128 stands for zero in the data rows.
Here are some points, each followed by its number:
[ 94 177 176 117  59 114 191 142  77  49 108 124 159 197 143 138 137  98
 200  36 201 167 195  29  92 132 120  78 149 195 122 135 203 102  87 186
 121 125  51 114 180  84 106  88 135 134 119] 0
[169  70 106 143 184 159  84  96 138 146 146 107 141 128 113 112 119  85
 100 161  92 131 120 126 204 145  65 122 111 153 165  88  64 117 140 121
 186  65  98  58 105 176 139 160 159 125 174] 1
[169 139 173 117 125 159  33 103 164 138 135  99  31 180  45  94 149 122
 136 125 101 118  87 152 196 156  75  90  84 152  56  73 128  90 111 146
  96  89 158 171 144 123  70   3 130  67 193] 2
[110 221  92  81 142  84 127 124  75 153 113 220 134 135 146 169 114 136
 186 172 131 149 108 138  90 124  53 153 203 147  89 111 127 102 160 123
 125 138 176 152 117 140 208 187  96  81  60] 3
[173  70 106 122 156 116  79  80 133 143 120 118  90 114  99 129 139 112
 115 146  89 112 109 117 163 147  99 108 121 129 118 117  78 119 154 109
 172  94  93 115 133 151 136 112 163 144 144] 4
[108 114 123 121 129 185 122 125 163 141 165  82 152 124 149  98 127 141
 146 137 109  82 132 149 144 137 177 132 141 116 179 152 103 130 115 109
 158 120 122  79  71 135 102 110 102 128 144] 5
[192  34 110 120  65  94 105  87 106  98 108 114  58 130 154 110 148 129
  82 171  62  99  82 116 146 133 115 107 155 140 119 119 129 120 126  91
 182 110  91 181 178 116 138 103 148 192 126] 6
[141  83 177 162  63  99 176 182 156  51  55 112 149 195 113 151 125  84
 153  56 160 155 132  58 147 148 135 104 115 157 136 110 151 106 154 111
 166 100  39  73 238  46 160 146 133 139 197] 7
[100 196 129 140  45 107 193 177 132  37  82 162 144 201  86  64 157 110
 241  48 165 159 153  35  61 140  97  84 184 229 142 124 184 123  92 124
 116  85  73  87 191 111 116 130  87  68 116] 8
[170 110  45 160  81 157 171 105 159  80 167 141 127 169 112 100  87 121
 115 111  77  72 107 131 167  42 188 114 101 108 104 119  73  91 114  56
 118 176 115 136 124 151 193 134 194 143  86] 9
[117 146 135 125 160 174 164 110 173 142 148  64 164 141 142  75 118 152
 120  77  98 171 115 215  73 180 128 123  35 108  92 180 157 147 134 117
  56 178 164 126 146 113  98 128  70  50  95] 10
[103 143 105 108 120  96 113 120  91 150 119 156  62 106  96 132 159 137
 129 186 119  64  98  86 147 125 126 191 182 139  60 121 144 104 113 162
  62 164 210 193 153 125 123  91 151 164  92] 11
[ 61 179 111 105 104 132 121 126  71 133 147 155  83 111 147 161 162 108
 128 176 136 107 155  54 154  94 125 180 153 126 119 129 116 144  67 191
  73 179 202 217 130  85  84  99 122 200  61] 12
[130 125  94 145 131  99 150  82 124  98  95 177 116 124 113 156 114 101
 199 155 105 133 154 168 111 141 132 113 126 150 114  70 144 100 190 187
 120 125 128 115 135 126 194 198 118 116  89] 13
[ 86 212 125 111 146  96 143 156  80 164 139 236 104 133 123 141 118 153
 173 167 117 132 110 120  54 165 124 167 171 135 126 149 126 113 137 110
 107 132 205 122  75 129 203 156  80  41  88] 14
[ 45 188 166 153 255 121  95 110 149 255  70  76 122  11  49 142 148 168
  90 127  75  84  85 141  73 138 166 146 101  82  37 102 163 219 150  66
  89 178 125 132 146 137  78 109 108 155 159] 15
[194  30 154 148  75  70 116 122 130 126  97 115  71 173 129  98 122 121
  84 148  73 100  46 109 162 174 116 127 123 149  80  92 138 120 126  66
 127  90 128 163 190  57 103  70 137 135 217] 16
[101 216  92 144  89 121 156 146  97 105 138 244 149 166 154  91 110 165
 157 159  99 129 100  70  53 117  54 141 213 158 135 121 126 134 112  39
 157 108 159 126 112 127 163 183  79  49  92] 17
[153 118 150 115  65 116 105 141 113  75 134 147 102 172  75 137 149  71
 177  93 199 141 156  65 119 158 108  61  96 144 201 137  95  89 113 205
 173  94  94  36 179 152 148 167 207  96 172] 18
[142 148 166 129  94 162  87 140 145 111 144  90 138 127 128 122 109  66
  83 164 183 125 141 114 174 137 148 124 112 112 189 120 115 109 152 156
 132 101 103  97 157 151 109 202 147 130 176] 19
[165  98 136  94  87  76 112 115 101 155 121 135  44 129  97  94 158 148
  83 175  92  54  32 115 144 163 131 167 166 158  43 114 175 101 125 116
  58 112 190 180 165 114  79  71 161 148 173] 20
[109 105 138 150  82 168 136 166 193  97 187  75 188 113 153  92 133 145
 142 141 168  67 151 191 152 115 194 160 185 104 215 106  80 126 114 104
 160 156 119  77  54 125 120 131 107 140 174] 21
[202  15 120 144  35 112 130 108 108  75  75 130 108 158 189 109 139 117
  60 174  81 120  90 119 147 117 133 123 138 137 136 109 145 130 113  82
 181 129  88 170 186  84 115 133 120 210 166] 22
[116 116 196 156 124 146 127 253 168 172  89  64 175  96 179  88 121 152
 103 103 131 148 128  93  82 112  54 122 118 115 144 128 132 146 140 119
 165  90 100 127 164  99 146 189  81 187 168] 23
[130 118 139  79 196 158  84  48 137 189 147  90  51  97 126 181 136 124
 187  99  87  76  87 139 147 176 125 125  73 105  86 174 108 107 114 122
 205 125  89 119  80 149 119   0 148  73 137] 24
New points follow, each followed by the numbers of its three nearest points above, looking only along the 5 directions in which the numbered points spread most, nearest first.
[159  54 166 171  61  91 178 180 149  57  47 117 121 197 114 133 119  84
 146  60 138 137 118  54 132 149 139  85 104 166 146  99 155 107 128  96
 188  85  43  85 231  49 147 128 127 116 204] --> 7 0 18
[165 106  65  89 153  99 134  59 142  99 136 130 120 119  71 175 152 112
 169 136 117 120 124 155 172 126 152 105 109 127  77 125 102  85 215 162
 127 130  84 124 100 150 186 145 201 173  68] --> 4 9 13
[182   2 142 201  64  90 147 160 133  87  65 132  93 182 148 106  97  95
  84 113  77 111  63  76 157 142 134  89  77 139 152  67 129 126 130  41
 201  89  71 128 215  30 122 116 116 127 227] --> 22 16 6
[127  88 153  99 234  94  93 154 115 141 107 139  94 103 122 162 151 219
  69  87 210 197 188 133 170  90 104 185  74 157  82 158 211 102 112 117
  71  57 175 204 183 135 126 115 217  87 114] --> 12 11 10
[174 136 121 126 131  80 150 164 108 174 175 202 192 175 203 155  87 122
 115 130 111 255 173 151  89 110 115 126 162 106 164 121  98 187 117 148
 135 185 164 133  37 162 146 140 136 154  80] --> 13 17 9
[119 138 144  86 234 151  72  51 144 219 116  90  60  77  88 184 143 143
 164 101  97  87  93 145 143 178 131 132  76  97  55 163 113 134 139 114
 165 127  88 129  95 154 101   0 174  78 133] --> 24 2 4
[157 125  89 140 107 175 190 125 167  94 148  91 123 147 144  99  98 128
  96  68 100  85  83 186 138  92 178 140  69  89 126 156 110 102  96  56
  96 178 135 126 117 135 146 128 146  92 116] --> 5 19 21
[175  90 135 101  70  86 104 109 104 100 102 180 131 144   8 140 158  75
 178  88 200 112 113  87 123 150 121  73 137 113 166 137 138  91 135 195
 182 118  99  29 165 164 190 121 224 101 191] --> 18 19 13
[138  84  92 148 178 197 120 124 127 121 141 110 201 131 147  77 125 123
 113 171 109 138 171 112 188 131  96 119 148 201 179 126  93 127 113 145
 167  36 125  36 133 182  94 212 115 143 154] --> 19 21 5
[125 137 173 119 105 150 140 192 165 131 106  89 102  92 192 110  96 148
  80 104 216 140 133 146 135 114 113  99  97 111 179 181 155 102 142 125
  69  42 172 196 165 110 129 194 102  94 103] --> 23 19 5
[130 164 108 116 111 139 133 162 134 175 140 157  62 118 145  79 140 110
 155  73  91 118 100  94  25 161 137 157 141 139 135 190 128 139  71  77
 186 133 140 143  64 162 117  32  12  95 118] --> 10 13 12
[138  83 121 139 113 188  97 128 196 112 144  76 189 130 171 111 127 108
 119 171 140 101 155 169 163 106 159 140 160 123 194 125 106 122 135 130
 138 120 106  69  70 187  99 184 127 127 133] --> 21 5 19
[135 136 127 113 127 174 195 124 153 119 137  54 127 122 159  89 118 133
 100  35 119 109  73 224 118 157 147 145  42  84 126 169 138 111  82  61
  94 192 162 130 120 123 118 112 109  47 142] --> 10 5 19
[ 52 197 183 133  84 110 150 101  32 115 158 161 176 123 191 150 139 138
 112 119 224 134 188  52 156  89 131 108 134  93 156 138 185 142 132 244
 122 176 101 182 133  61  73  98 130 203 127] --> 13 12 23
[118 155 164 138 129 187  50 103 187 166 103  51 131  93 105 144 113  95
  96 139 154  68 126 132 136 111 183 149 121  81 112 102 162 136 170 122
  95 143  90 122 121 170  75 159 128 109 152] --> 5 10 19
[171 145 122  86 155  63 138 179  92 192 160 208 169 176 166 157 106 116
 120 114 120 249 158 139  96 115 106 147 165 111 126 117 102 168 139 136
 134 184 162 144  60 154 148 139 118 156  76] --> 13 17 14
[ 55 205 166 124  85 125 129 100  36 132 152 163 150 102 188 151 148 134
 106 151 202 120 170  58 163  91 132 130 131  97 158 141 170 155 107 236
  97 175 137 205 125  67  58 104 122 205 110] --> 12 13 11
[148  74  97 149 181 180 111 120 128 134 141 113 181 130 134  91 125  99
 105 170  99 122 149 115 200 135  77 119 129 179 180 105  80 124 118 135
 184  50 114  32 117 190 120 192 138 131 167] --> 1 19 5
